Each row is where one point has got to under a steady rotation. How many ticks took it there?
The counts run from 0 to 339.
-.35 -.40 .09 -.01 .13 .02 -.01 .24 -.14 -.06 -.40 .29 .11 -.10 -.32
 -.19 -.09 -.04 -.20 .29 .17 .21 -.09 .12 .43 .09 -.14 .33 -.05 -.01
 -.03 .28 -.04 .36 -.13 -.32 -.17 -.15 -.07 -.02 .03 -.40 .45 .22 -.01
 -.11 -.26 .17 .02 .07 .20 -> 203
-.25 -.29 .02 -.08 -.03 .07 .05 -.11 -.04 .30 -.19 .21 .14 .11 -.61 -.21
 -.11 -.13 -.52 -.03 -.03 .07 -.03 .36 .36 .14 -.17 .13 .00 -.05 .14 .06
 -.39 .05 .14 -.06 -.17 .04 -.10 .18 -.09 -.42 .36 .22 .24 .03 -.13 -.01
 -.16 .07 .33 -> 276
-.40 -.25 -.14 -.02 -.03 -.27 .09 .04 -.31 .10 -.06 .06 -.08 .01 -.18
 .00 .14 -.16 -.45 -.06 -.06 -.01 -.26 .30 .17 -.25 -.19 .22 .12 .32
 -.02 .19 -.08 .08 -.24 -.21 -.22 -.07 -.33 -.22 .07 -.19 -.23 .30 .02
 .32 .32 -.25 .02 .05 .15 -> 300
-.14 .15 -.11 -.24 .41 .14 .19 .25 .12 -.01 -.42 .17 .21 .38 .11 -.41
 -.08 .31 .07 .18 .30 -.23 -.03 .17 .01 -.16 .06 .02 .09 .06 .21 .38 .29
 .02 .05 -.10 -.14 -.25 .04 -.24 .15 -.51 -.29 .02 .08 -.01 .07 -.06 .28
 -.05 .22 -> 325
-.20 -.12 -.18 -.01 .00 -.16 .37 .09 .09 .00 -.44 -.17 .05 .36 .26 -.24
 -.17 -.25 -.29 -.19 -.05 .05 -.01 .20 .12 -.38 -.20 .28 .28 .03 .25 .34
 .03 -.40 -.22 -.01 -.05 -.09 -.20 -.08 .22 -.13 -.34 .16 .06 .30 .15
 -.37 .09 -.14 .30 -> 235
-.38 -.56 -.08 .10 .13 .30 -.06 .18 -.03 .05 -.19 -.06 .27 .17 .00 -.04
 -.06 -.02 -.55 -.24 .17 -.20 -.28 .08 .03 -.25 -.15 .21 .32 .06 -.01
 .09 -.16 .15 -.30 -.09 .02 -.16 -.49 -.03 .07 -.10 .03 .41 .07 .11 .04
 -.17 -.08 .04 .07 -> 31
-.05 .00 .00 -.13 .06 -.20 -.04 -.11 -.04 .06 -.27 -.04 .30 .36 -.16
 -.30 -.23 -.18 -.08 -.19 -.14 -.32 .00 .34 -.22 -.49 .24 -.03 -.02 .16
 .22 .31 -.28 -.31 .15 .08 .26 -.11 -.26 .18 .13 -.32 -.02 .18 -.04 .30
 -.07 .00 .32 -.36 .02 -> 166
-.33 -.24 .04 .01 .04 .13 -.40 .11 -.28 .41 -.34 .15 .36 -.07 -.37 -.41
 -.19 .19 -.23 -.16 .04 -.01 -.08 .02 .20 -.24 -.23 .18 -.08 .25 -.02
 .15 -.32 .22 .00 -.08 -.07 -.20 -.44 -.09 .01 -.37 .30 .15 .24 .13 -.20
 .03 .03 -.01 .16 -> 19
-.32 .00 -.12 -.34 .20 .12 .21 .07 .22 .04 -.51 -.18 .28 .31 .05 -.37
 -.18 -.09 .17 .02 .38 -.26 .17 -.01 .00 -.18 -.06 .17 .01 -.10 .33 .13
 .09 .10 .08 -.01 -.28 -.47 .10 .27 .01 -.47 -.02 .04 -.04 -.02 -.25 .02
 .18 -.12 .10 -> 333
-.13 -.24 -.13 .00 .33 .08 -.11 .16 .01 .04 -.09 .26 .27 -.03 -.46 -.31
 -.19 .07 -.38 .16 .33 .01 -.30 .36 .07 -.27 .01 -.19 -.21 .09 .23 .08
 .22 .16 .26 -.10 .04 .04 .01 -.17 .28 -.26 .16 .08 .32 -.18 -.12 -.08
 .27 -.26 .13 -> 327
-.24 -.10 .04 -.32 -.06 -.08 .12 .07 .15 .14 -.15 -.01 .17 .25 -.17 -.36
 .04 -.20 -.31 .07 .14 -.26 .02 .26 .10 .14 -.12 .29 .11 .26 .09 .18
 -.15 .17 .15 .04 -.19 .03 .10 .12 -.17 -.37 -.14 .41 .02 .12 .03 .29
 -.18 .26 .45 -> 279
.00 -.13 -.11 .34 .21 .11 .24 .20 .16 .12 -.36 .11 .03 .43 .13 -.24 -.36
 .10 -.32 -.09 .09 -.10 .09 .34 .04 -.26 .02 .14 -.02 -.33 .03 .42 .21
 .11 .12 -.17 -.02 -.24 -.01 .07 .08 -.30 -.08 .17 .01 -.13 -.43 .10 .29
 -.31 -.04 -> 188
-.40 -.25 -.15 .00 .15 -.22 .17 .30 -.14 -.01 -.33 -.22 .10 -.06 .25
 -.26 -.04 -.16 -.18 -.13 -.05 .05 -.14 .13 -.08 -.26 -.09 .37 -.03 .25
 .09 .24 .27 .15 .09 -.12 .02 -.11 -.25 -.32 .47 -.15 -.06 .13 -.16 .05
 .00 -.10 .36 -.39 .06 -> 309
-.04 -.38 -.14 .09 .10 .01 -.16 -.08 -.06 .32 -.19 .05 .28 .29 -.06 -.22
 -.22 -.11 -.15 -.21 .02 -.18 -.08 .27 -.01 -.70 .17 -.05 .07 .25 .13
 .17 -.20 -.12 -.15 .04 .21 -.18 -.41 .03 .10 -.12 -.08 .21 .21 .18 -.40
 -.11 .16 -.23 .02 -> 167
-.38 .06 .10 -.06 .15 .40 .55 -.07 .04 -.14 -.56 -.11 .30 .26 .04 -.38
 -.26 .00 .00 -.04 .41 -.01 .27 -.17 .05 -.05 -.05 .29 -.01 .06 .15 .02
 -.09 -.31 .02 -.04 -.05 -.01 -.14 -.23 .09 -.49 -.15 .05 .21 -.01 -.13
 -.06 .11 -.27 .44 -> 9
.15 .04 .20 -.16 .14 .04 .04 .05 .02 .20 -.38 -.19 .25 .26 .19 -.41 -.38
 -.11 -.11 -.30 -.09 -.64 .11 .03 -.14 -.29 .06 .11 .19 -.06 .04 .40
 -.31 -.06 .01 .00 .12 -.27 -.29 .03 .04 -.20 .05 .24 -.03 .18 -.07 .33
 -.03 -.32 -.08 -> 103
-.19 -.15 .03 -.06 .13 -.07 .24 .09 -.16 -.18 -.38 -.05 -.11 .15 -.10
 -.08 -.42 .01 -.01 .40 -.11 .12 -.22 .13 .08 -.08 .13 .02 -.03 -.19 .11
 .49 .23 -.02 .03 -.45 -.14 -.32 .15 -.14 .10 -.36 .04 .25 -.14 -.24
 -.35 .04 .30 -.51 .07 -> 59
-.48 -.17 -.31 .06 .33 -.19 .16 -.12 .01 -.14 -.18 .06 -.05 .25 -.08
 -.04 -.06 -.01 -.26 .12 -.13 .08 -.12 .20 .07 -.34 .13 -.03 .22 .17 .28
 .30 -.15 -.16 -.38 -.04 .00 -.02 -.43 -.06 .26 -.24 .04 .19 -.07 .03
 .06 -.45 .39 -.20 -.02 -> 238
-.32 -.17 -.05 -.04 .22 .17 .06 -.23 .10 .03 -.04 .23 .13 -.04 -.65 -.28
 -.30 .10 -.38 -.15 .30 .18 -.08 .09 .08 -.15 .14 .11 .07 .26 .28 -.23
 .07 -.03 .14 .07 .07 -.01 -.15 -.08 .12 -.33 -.06 .18 .30 -.15 -.19
 -.26 .21 -.34 .06 -> 7
-.40 -.38 -.22 .10 .25 -.19 .32 -.02 -.13 -.09 -.07 .08 -.18 .05 -.42
 -.02 .07 -.37 -.56 .21 .20 .00 -.36 .24 .24 -.05 -.16 .06 -.15 .11 .09
 .14 -.02 .30 -.07 -.35 -.21 .00 -.27 -.05 .24 -.20 .09 .37 -.02 -.30
 .05 .02 .30 -.24 -.22 -> 54
-.33 .02 -.10 -.27 -.06 -.15 -.11 -.12 -.10 .07 .11 .19 .27 .28 -.40
 -.29 -.18 .23 -.47 .03 -.01 .09 -.03 .24 .08 -.38 .07 -.01 .08 .19 .21
 .20 -.34 -.20 -.18 .12 -.08 -.11 -.24 .07 -.10 -.54 .08 .04 .21 .21 .05
 -.42 .13 .02 .13 -> 89
-.39 -.26 -.09 -.10 .59 .25 .13 .35 .21 .11 -.29 .17 .10 .16 .02 -.23
 -.23 .22 -.45 .03 .34 -.10 .04 .10 .00 .05 -.02 .14 .13 -.05 .26 .28
 .26 .39 .17 -.11 .01 -.18 .06 -.26 -.03 -.18 -.12 .22 .11 -.29 -.20 .05
 .11 -.07 .01 -> 262
-.33 -.03 .07 -.18 .17 -.03 .01 .27 .11 .19 -.40 -.06 .16 .07 .08 -.37
 -.27 .18 -.07 -.02 .14 -.06 .15 -.06 .15 .08 -.12 .30 -.09 -.08 .05 .33
 .06 .32 -.05 -.09 -.34 -.52 .07 .07 -.17 -.53 -.07 .28 -.01 -.10 -.25
 .18 -.03 .00 .10 -> 270
-.59 -.21 -.16 .00 .18 -.45 .28 .23 .05 .10 -.29 .25 -.16 .14 .07 -.05
 .23 -.15 -.33 .00 -.22 .22 -.07 .27 .05 -.05 -.11 .11 .32 .23 .03 .44
 .07 -.07 -.19 .00 -.11 .15 -.32 -.21 .28 -.26 -.17 .13 -.17 .15 .22
 -.31 .14 -.09 .17 -> 301
-.26 -.12 -.13 -.05 .35 .01 .02 -.21 -.03 -.02 .01 .20 -.05 .36 .00 -.20
 -.31 .07 -.32 .01 .06 -.40 -.24 .05 .19 -.42 .05 -.16 .24 .11 .17 .24
 -.21 -.20 -.38 -.16 -.17 -.27 -.42 -.09 .10 -.20 -.01 .09 .19 -.05 -.04
 -.21 .11 -.24 -.17 -> 175
-.06 -.03 -.17 .10 .33 -.08 .19 .31 .03 .21 -.58 .23 .02 .40 .32 -.27
 -.12 -.03 .03 .06 -.01 -.19 .23 .14 .23 -.19 -.06 .13 -.15 -.14 .08 .50
 .06 .26 -.27 -.30 -.20 -.33 -.16 .10 .13 -.25 -.16 .14 .01 -.01 .03 .04
 .33 .02 -.15 -> 184
-.33 -.16 -.28 .03 .16 -.02 .06 .03 .17 .00 -.21 .11 .07 .27 -.06 -.19
 -.26 .07 -.12 .07 .24 .33 -.01 .24 .00 -.27 .22 .14 -.10 .00 .49 .10
 .24 -.20 -.25 -.08 -.18 -.34 .12 .09 -.04 -.44 -.16 .09 .00 -.07 -.37
 -.42 .28 -.23 .31 -> 4
-.12 -.04 .08 -.14 .28 .14 .36 -.05 .10 .11 -.12 -.14 .04 .47 -.18 -.23
 -.34 .01 -.35 .10 .33 -.49 -.19 .11 -.03 .12 .08 .05 -.01 -.05 .08 .22
 -.02 .19 .12 -.04 -.16 -.32 .24 -.04 -.08 -.54 -.29 .33 .07 -.21 -.08
 .35 -.10 -.12 .15 -> 197
-.21 .04 .02 -.20 .07 -.15 .26 -.21 -.04 .06 -.06 -.02 -.17 .19 -.42
 -.30 -.18 -.19 -.18 .30 .14 -.25 -.27 .21 .19 .25 .09 .11 -.05 -.02 .16
 .25 -.21 -.07 .07 .06 -.50 -.16 .25 .07 -.13 -.46 .21 .25 -.15 -.18
 -.25 .08 .08 -.11 .11 -> 131
-.51 -.16 .01 -.42 .23 -.22 .02 .22 .16 -.01 -.29 -.19 .39 -.04 .02 -.42
 -.10 .09 .02 .04 .13 .30 .00 -.12 -.06 -.15 .10 .35 .05 .22 .28 .18 .12
 .18 .05 .08 .10 -.17 .24 -.18 .18 -.47 -.08 .19 -.11 -.01 -.11 .03 .13
 -.36 .26 -> 79
-.24 -.07 -.36 .24 .40 .13 .15 .03 .11 .42 -.04 .35 .06 .25 -.12 -.42
 -.07 -.06 -.35 .01 .31 -.15 -.16 .18 .38 -.21 -.24 -.03 -.09 .20 .21
 -.06 .06 .18 -.10 -.06 -.43 -.23 -.32 .07 .09 -.19 -.13 .08 .20 .05
 -.20 -.08 .25 .17 -.12 -> 257
-.23 .24 -.08 -.13 -.12 -.15 .31 -.13 -.07 .03 -.27 -.34 .16 .26 .14
 -.30 -.35 -.26 -.37 -.22 -.09 -.53 .12 .15 .06 -.03 -.30 .26 .21 -.15
 -.01 .29 -.05 .02 -.04 .06 -.05 -.30 -.15 .16 .00 -.30 .00 .16 .14 .31
 .13 .11 .03 -.11 -.16 -> 107
-.06 -.07 -.24 -.03 .07 -.24 .09 -.10 -.24 -.04 -.12 .19 .15 .04 -.35
 -.42 -.05 -.19 -.51 .18 .15 -.53 -.14 .28 .19 .05 -.06 -.03 -.16 .09
 .16 .36 -.05 .45 .13 -.10 -.11 .00 -.36 .15 .20 -.37 .16 .07 .19 .08
 .19 .17 .48 .01 -.26 -> 182
-.07 -.09 .12 -.22 .08 -.02 .23 -.15 -.17 .08 -.09 .04 -.02 .09 -.72
 -.32 -.09 -.11 -.43 .19 .16 -.09 -.26 .29 .17 .22 .05 -.03 .08 .14 .08
 .32 -.04 .08 .40 -.12 -.28 .13 .22 -.26 .06 -.62 .00 .26 .20 .00 .05
 .18 .07 -.22 .33 -> 135
-.12 -.01 .10 -.15 .39 -.10 .10 .23 -.03 .04 -.36 -.04 -.06 .15 .09 -.47
 -.21 .00 -.29 .12 -.02 -.69 .08 .18 -.06 -.03 .26 .14 .17 .11 .03 .54
 -.10 .17 .21 .10 -.04 .01 -.28 -.33 .09 -.26 .06 .10 .06 -.06 .03 .00
 .08 -.36 -.03 -> 177
-.44 -.27 -.07 -.08 .15 .15 .00 -.09 .00 -.01 -.15 .04 .46 -.15 -.52
 -.30 -.03 -.05 -.35 .01 .46 -.16 -.21 -.19 .18 -.04 .06 .31 -.08 .39
 .18 -.10 -.12 .21 -.09 .05 -.25 -.14 -.31 -.13 .10 -.34 .21 .08 .05
 -.09 -.21 -.23 .08 .09 .16 -> 11
-.13 .02 .04 -.20 .29 .03 .12 -.22 .08 .24 -.08 -.06 .12 .21 -.34 -.55
 -.21 -.08 -.14 -.32 .35 -.10 -.02 -.04 .03 -.02 .18 .15 .12 .30 .29
 -.13 .04 .02 .40 .26 -.10 -.03 .12 -.22 -.01 -.45 -.35 .12 .05 -.06
 -.18 -.01 .08 -.27 .15 -> 6
-.03 .03 -.05 .06 .10 -.20 .59 .00 .14 -.01 -.21 .09 -.07 .46 -.25 -.20
 .12 -.48 -.28 .10 .13 -.44 .07 .22 .08 .02 -.20 .05 -.28 -.06 .08 .40
 .08 .03 .13 -.17 -.22 .00 -.04 .41 .10 -.41 .04 .22 -.06 .02 .11 .25
 .37 -.08 -.12 -> 119
-.35 -.27 -.25 -.05 -.05 -.12 -.10 .26 .17 -.14 -.04 .04 .44 .05 -.24
 -.19 .08 -.04 -.65 -.03 .01 -.15 -.15 .23 -.21 -.30 -.09 .13 .04 .16
 .31 .25 -.16 .17 -.11 -.01 .10 .06 -.32 .24 .23 -.20 .31 .10 .09 .12
 .05 -.14 .21 .09 -.01 -> 97
-.21 -.08 -.19 -.22 .11 -.25 -.02 .16 -.16 .23 -.03 .26 .44 .32 -.12
 -.21 .12 -.07 -.25 -.25 .02 -.08 -.10 .14 -.03 -.67 -.02 .08 -.04 .43
 .31 .14 -.13 .05 -.21 -.10 .00 -.13 -.20 .02 .19 -.33 -.23 .23 .04 .35
 .23 -.07 .23 -.05 .08 -> 163
-.26 .04 -.25 -.06 .44 -.03 .01 .01 .05 .09 -.12 .21 .15 .16 -.36 -.47
 -.02 -.12 -.14 .46 .27 -.30 -.33 .23 .20 -.13 .11 -.19 -.06 .28 .36 .26
 -.02 -.02 .08 .00 -.39 .02 -.23 -.02 .00 -.37 .18 .06 .25 -.19 -.02
 -.36 .38 .06 -.03 -> 323
